R: 4 groups of rows, each row roughly a mix of its group's hidden directions
R (152 x 10)
[[ -2   6   2  -6 -12 -12  38  -2  59  -1]
 [ 35 -19 -38  10 -28 -23 -11  -9 -17 -18]
 [-13   9  12  50  22   1  29  18 -27   3]
 [  1 -41   5  -7  18 -10  36   3  41  11]
 [ -3 -16 -40   0  -2   9  -9 -49 -15  24]
 [ 33  14  -3   4 -22   4 -11 -15 -37 -42]
 [ 23  44   7 -27   4  14 -33 -10 -24  -6]
 [-21  21   3  39 -23 -22 -11  27  23  22]
 [-30   8  37 -22 -12 -19   6  28 -24 -23]
 [ -6   8   4  18 -13  63  -2 -25  -5  -4]
 [ -1  15 -51 -19  -9  13  24  31   9  17]
 [ 31 -27 -43  -8 -31 -15  14  10   0  13]
 [-31  25  28 -35  14   9 -15  28  15 -11]
 [ 28  -8 -18 -16 -27   0 -18  12 -40 -31]
 [ 20  15 -32 -29 -32  32 -12  -2  23   6]
 [-23   0 -36 -12   9 -21  28  44  -7  -2]
 [-18  14   7 -45  -2  27  -4 -10  21  37]
 [ 22   0  -4  -1  -2 -20 -32  20 -20 -50]
 [ 34  -3  42 -12 -18  17 -25 -30   7   3]
 [-13   0  -7 -14 -28 -37 -10  42 -13  25]
 [  6   1  40   5 -31 -14  -6 -33 -27 -24]
 [ -7 -40 -35 -10 -20   1   6  24  31 -18]
 [-39   2   9  28 -14  -1  44   0 -18 -20]
 [-42  19  14  31 -23  -7  -3  19  19  27]
 [ -3  -2  47  24  13  -6 -27 -36  -7 -15]
 [ 10  10   7  -9  -8 -18 -22  33 -35 -42]
 [ 11  45  18 -19  10  -1   1   5 -48  -8]
 [ 15   2   5  -5 -12   4 -16  32 -39 -45]
 [ -5 -33   2  -5 -18 -34  24  42 -17   0]
 [ 10   8 -39 -11 -41 -40  -2   1 -14  -1]
 [-10 -22 -17  38   7   9  45  -1  11 -27]
 [ -6   1   2  12  35  -7  42 -22  20  35]
 [-14  17   4 -14  -5  22  12 -30  11  54]
 [ -3  21  27  35  30  -3  19 -16 -34  14]
 [-43  21   1  24  21  19 -29  12 -15  20]
 [ 13  31  13 -45   0  39   8  -4  14  14]
 [  9  50  30  12   0   4  -5 -31 -14  20]
 [  5 -16 -26 -26 -14 -52  -2   8  21  17]
 [ 19  20   9 -13 -14 -26 -37 -42   7  14]
 [ 18 -33 -32  -5  17 -12  14 -46  -2  10]
 [-21  20  44   5   8  31 -26 -19   1 -22]
 [-14   2 -14  40 -47 -21 -13  -4  20  -8]
 [ 37 -13 -12  15  24  13 -10  -6  30  39]
 [  5  -2   1  24   8  11  -9  21 -14 -61]
 [-22  26  17  18 -20  -4  -5  46  28  13]
 [-21  -3   8  22  38   4   6  36 -37  11]
 [ 10  27   9 -34 -17   8 -51   1 -16   5]
 [ 16 -24 -25 -48  -6  26   9   6  22 -15]
 [ 24 -40 -33  -7  -8 -19  -9  23  27 -15]
 [-25 -44  12   1  39  21   8  -6  -9 -21]
 [-18  -8  26 -43   1  -6   3  32  28  21]
 [-32  -4  17  21 -10 -16  30  24 -31 -28]
 [ 14  13 -28 -21 -25  -1 -46 -20  21 -11]
 [  5   6 -28  31  28  16 -23 -15 -30  27]
 [-32 -22   7  28  11   2  44  -3  23  17]
 [ 55  -2 -23  16  16  22  -3 -24 -10  -7]
 [ -2  -6  19   8  -7  52   2  -1 -16 -42]
 [ 40  11   5 -34   0  22  -4 -23 -15 -34]
 [ -4  44  25 -11 -32  22 -26 -19  -6  -5]
 [ 28  45  -3  -4 -39 -11  12 -10  22  -8]
 [-14  25  -8  -7  -1 -40 -19  13   6 -46]
 [ 24  42  16  10  -2  35  35  -3  -5 -11]
 [-17 -19  11 -30 -33 -32   3  32  17  11]
 [-45 -19  -7  42   5 -16  -2  14 -14  21]
 [ 35  32   5   2 -25   2   9 -43  19  -8]
 [  8  -8 -13 -16   4  50 -25  18  35   1]
 [-25 -24  22 -17   1 -36  12  15  16  37]
 [ 19  15   9 -34 -25  26  -8 -31  -1 -33]
 [ 32 -29 -13 -16  13 -25 -18 -31 -16 -26]
 [-21   0   7  44 -24 -22  -1  36  14 -17]
 [-13  22  -4  -6 -27 -25 -26  34 -31  21]
 [  0   2  42 -20 -32  -6  35 -14  -9  24]
 [  1 -35 -17  20 -17   0 -33 -22  38  -6]
 [-44  22  28  -9 -10  -9   3   3 -31 -28]
 [ 31   0 -36 -17   2  33 -13  16  28  18]
 [ 40   1   0 -30  20  12 -11 -24 -32 -22]
 [-19  39  25   6 -23   6 -20  37  15  13]
 [ 22  -9 -23 -16 -35   1   3  18 -12 -47]
 [  9  12  12 -32   5 -47 -34  19  -6   9]
 [ 58   5  -6   6 -18   4  -9 -32 -19  -3]
 [-22  13   4  10  -3   5  13  -4  63  17]
 [-35  14  -6  17   4  -7 -11   7 -26 -51]
 [ 33  18 -12 -22  -5  -1 -48   1  -9 -28]
 [ 20   5 -30 -17  18  18  10  21  29  40]
 [-23 -40  28 -13  17  31 -22 -13   1 -20]
 [ -1  15   2 -19 -38 -43   8  32  -1  19]
 [ 16  13  -9  21  24  45  -8 -20  -7 -34]
 [ 35 -48 -28 -19 -16  -6   7   8   9 -11]
 [-19  -4  21 -43   5   1  -5  33  35  19]
 [-44 -19  16 -12  11  24  -3  25  35   5]
 [ 12 -15 -28 -35 -33 -34 -14  11  12  15]
 [ 21 -33 -17  -9  26 -28   6 -42   0   9]
 [ 14 -16 -21 -38  28  28   0 -22 -29   6]
 [ -9 -24   1  10  52 -17   6   6 -31  22]
 [-13  -5 -19  11  18  38 -31  19   9 -38]
 [-14 -17   7  38  34 -21  37   1  12 -12]
 [-32 -25  10  26  10   3  42   2  20  24]
 [ 26  30 -10  -4 -28 -22  39 -11  23 -10]
 [-21  -3  13   5   3 -54  22  25 -18 -15]
 [-28  18  13   9 -18  38   6  40  -9 -21]
 [-16 -11   2  22   0 -42  42 -10 -25  13]
 [ 24  -7 -51 -15 -15  27  -7  25  12  -6]
 [ 11   3   0 -42  26  28  -7 -31 -25  16]
 [-44  -4  11   2   2 -47  18   3   6  26]
 [-19  27  25  -3 -22  16 -18  47   3 -16]
 [-17  16  11  36  22  35   6 -16 -21 -28]
 [-27 -20 -17   1 -24 -27 -24  18  36  20]
 [-26  51  13  26  12  12 -10 -22   2  19]
 [-28   7 -38   1  -8 -33  34  21 -12   7]
 [-11 -22  16 -17   5  35 -18  16  45  16]
 [-29 -10  27  -6 -14 -29  46   5 -18  10]
 [ 35 -25  -4 -28 -23 -27  29  10  -1 -21]
 [-16   0  15  30  12  51  28 -11 -10 -10]
 [ 35  41   6   5 -25  20  22 -11  21 -14]
 [-11 -48  24 -20  14 -19  13   9  25  23]
 [  5 -14   9 -24   2  43 -16  23  16  39]
 [ -5 -30  -1 -11   0 -19  37  17  47   7]
 [ 34   6 -10  16   1   8  21 -48 -21 -21]
 [ 32  55 -14  14 -22   2   1 -16   1  -7]
 [ 41 -10 -18 -13 -27   0  21 -10  37 -19]
 [ -1  -2 -11  28  -3  51  27 -31   3  -3]
 [  7 -22   6   4  29  12 -31  -5 -51   5]
 [ 11  47  13  -9  12   6 -25  -5 -30 -32]
 [ 19  -6  40  19  -6 -11  -3 -36 -31 -21]
 [  7   3  57   9   1  -8 -14 -38 -13  -8]
 [ 35  56  -8   8 -27  -4  -4  -7  -5  -2]
 [ 50  41 -19   8 -24   1  -4   3   6  -1]
 [  4 -19 -16 -21  22  17   0 -48 -33   9]
 [-11  -4   3  18  27  22  41 -21  21  32]
 [  1 -51   7  29 -15  12  10  26 -16 -18]
 [ 44  39 -23  15 -14  16 -13 -21   4  -2]
 [  3  34  -9 -33 -20 -24  -3  19 -29 -27]
 [ 21 -19  24 -14  20  15 -31   9   6  44]
 [ 27 -17 -15 -17   6 -42 -10   8  21  36]
 [-20 -40  -5  21  -7   4  40   1  22  25]
 [ 18  60  -2   5 -32   1   3  -9   3 -16]
 [ 25 -21 -17 -47   8  28  11  -9   0 -26]
 [-16 -13  17 -18 -12 -39  21   7  31  33]
 [  6 -26 -28   8  -2  43 -31   8  28 -12]
 [ 39 -36 -31 -18 -25  -6   9   3  13 -15]
 [ 29  -2  -9  -3   2 -27 -42   8  -9 -41]
 [ 31  -4 -10 -21  18  13 -33 -12  31  33]
 [-21   2 -37  -5  12  29  -1  40   6 -28]
 [-13 -28  25  -8  14  25  13 -30  31 -27]
 [  8  18 -53  -5  25  14   0  25  19  18]
 [ -4   9  49   9 -11 -20 -18 -39 -15 -10]
 [-10  20 -11   7 -21  -6   5   3  56  30]
 [ 12 -20  -7  24  40  -3  33 -11 -35  -7]
 [ 21  -5 -11 -24  -8  10 -43 -19  27  33]
 [-19  15  21  10 -24  48  -1 -15 -31   7]
 [-44 -35  28 -16  14 -16  12  23  -4   2]
 [-23 -10  34  25  -7   9  19 -15 -31 -34]]
the four rows of each list that fit no group, in list order (the others fit one group, some only roughly)
    z_545: [-12  47  -8  17  13  16 -27 -17 -17 -29]
    z_487: [ 16  18 -39  24  16  21 -23  -3 -12 -35]
    z_671: [  8  28   3 -60  -1   9  18  -4 -19  -3]
    z_406: [-37 -14   7 -49  -3 -10   9  27   0  18]
    z_947: [  6 -32   6  10  27 -37 -14  -8  31  26]
    z_308: [-40 -34  36  -6 -14 -21  22   9   2  -1]
    z_449: [  9   7   9 -16 -14 -21   6  33 -51 -21]
    z_669: [ 10   9  13 -24  13  -2  -4  29  58  -2]
    z_498: [-16   3 -24  44  11 -39  12   7  -7 -26]
    z_361: [ 10  36  26  17  42  12 -18 -16  -5 -19]
    z_296: [ -8  35 -11  12 -13 -28  -8 -14 -40 -30]
    z_202: [-45  26 -12 -18  11 -10   9  41   1 -13]
  z_671, z_406, z_669, z_498
    z_872: [-16  13  14  28  21  14 -48   8 -27 -13]
    z_874: [-29 -31  15   9  43  16   5 -23  18  12]
    z_299: [-16   9  10  -4 -43  28  -8  23  12 -38]
    z_755: [  7 -11  -7  -8 -28  55  -6  -9  15  29]
    z_479: [ 11 -16 -33 -20  18 -28  31  18  29  16]
    z_583: [ -8  50  12  24   4  14   9 -24 -20 -27]
    z_986: [-22   4  37 -13  17   9  -4  53   7  -4]
    z_88: [ 25 -34 -34 -12 -15 -33 -15 -12 -23  -4]
    z_894: [-21  15   7   3 -43   3  14  31  10  38]
    z_566: [ -6  -7   9  -5  19  62  13 -26   7   5]
    z_276: [ 20  -1  -7   6 -29   6  38 -37  31 -13]
    z_8: [ -4  31  -7  37  12   8 -17 -18 -25 -38]
  z_872, z_88, z_894, z_566
    z_263: [ -9 -20  -2  22  35  49  15  13  17  -7]
    z_538: [-16  -8   0  11  18  61  -1 -10 -20  19]
    z_264: [ 18  15  18 -10   6 -19 -56   9 -25  -9]
    z_335: [ -7  25  26 -11   7  33  -7 -16 -11  46]
    z_535: [  0  34  18  46  10   6 -18   9   2 -34]
    z_998: [  0 -20  11  14  32 -16  -7 -23  35  38]
    z_106: [ -1 -48 -16  23 -29  25  -7   9  15 -20]
    z_307: [ 33  24  -3 -37  -5  -8   3 -17 -34 -26]
    z_367: [ 22  16  30  18  20  21 -36 -33   8   2]
    z_521: [  3  -9 -24 -24   7 -43  11 -12  36  26]
    z_805: [  1 -18  -9   7  20 -15 -17 -26  55  15]
    z_914: [-24  29  -6  25 -14 -20   4  16 -36 -31]
    z_127: [-27 -10  -1  18 -42  -4  35 -21 -21 -14]
  z_538, z_535, z_307, z_914
    z_817: [ 34 -38 -13   4 -26   9   2  -7   3 -41]
    z_31: [-29 -32 -21  16 -32  -7  11  23  30  -8]
    z_344: [-35  12   4  13  -9 -15 -20  24  19  46]
    z_744: [-19   7   1 -34 -16 -16  -6  27 -31  39]
    z_129: [-37  51  -9   4  29   2   1  11 -11 -12]
    z_790: [ 31  27 -19 -12 -47 -17   2  18   1 -14]
    z_869: [-44  -8  -5  27  -4 -25  27   3 -17  30]
    z_352: [ 46  17   3   1  -2   1  10 -39 -13 -33]
    z_858: [ 46 -43   5  -5 -30  -2  12  -9  -1  11]
    z_55: [ 11  20  28  18  19  33  -7  -1 -36 -29]
    z_813: [ 18   6 -11  -9 -27  15  33 -40  33  -1]
    z_221: [ 39   6 -37  -3 -34   4  12   3  27 -17]
    z_194: [ 20   0 -13  -4  31  49  14 -33   5  -7]
  z_817, z_744, z_869, z_194
    z_770: [ 20  -1 -42  10 -26  15 -15  -8 -23 -36]
    z_331: [ 13  23 -18 -24 -22  19   0  -8  46 -24]
    z_153: [-28   2 -10   6  47  29  -4 -30  14  13]
    z_94: [ -2 -32  -1  18 -31 -13  41  16  29  10]
    z_852: [ 31   4   2 -56  14  28  -4 -12  11   3]
    z_455: [ -9  17   8  18  25  17 -49 -17   1 -31]
    z_443: [-49 -12  17   5  25   3  14  -8  37  10]
    z_571: [-10 -14   6 -17   1  57  -3 -35  -7 -11]
    z_109: [-28 -21   4  39 -21 -27  20   4  29  -2]
    z_964: [-27 -10   9  16  22 -29  41  30  15  -2]
  z_331, z_153, z_94, z_571
    z_275: [ -5  23  21  27 -30 -26  28  19 -12 -25]
    z_433: [-32  12   9   3  34  17 -31 -20 -14 -32]
    z_760: [  8  -7 -15 -21 -29 -26  40   8  -2  36]
    z_788: [-11  10  36   1  10  44  21   1 -25  27]
    z_551: [-10  -1 -12 -22 -18 -33  38  33 -20  11]
    z_193: [-10  -1  43  25 -32 -11  -4  -6 -30 -25]
    z_293: [ -6  19  22  28  37  12  29   2 -23 -27]
    z_163: [ 11 -54  15  -5  -5  20   8   7  24  29]
    z_783: [-34 -20  19 -19  -2 -23  16  -1 -19  43]
    z_572: [ 48 -21 -30  -1 -17  10 -13  15 -12 -26]
  z_275, z_433, z_193, z_783
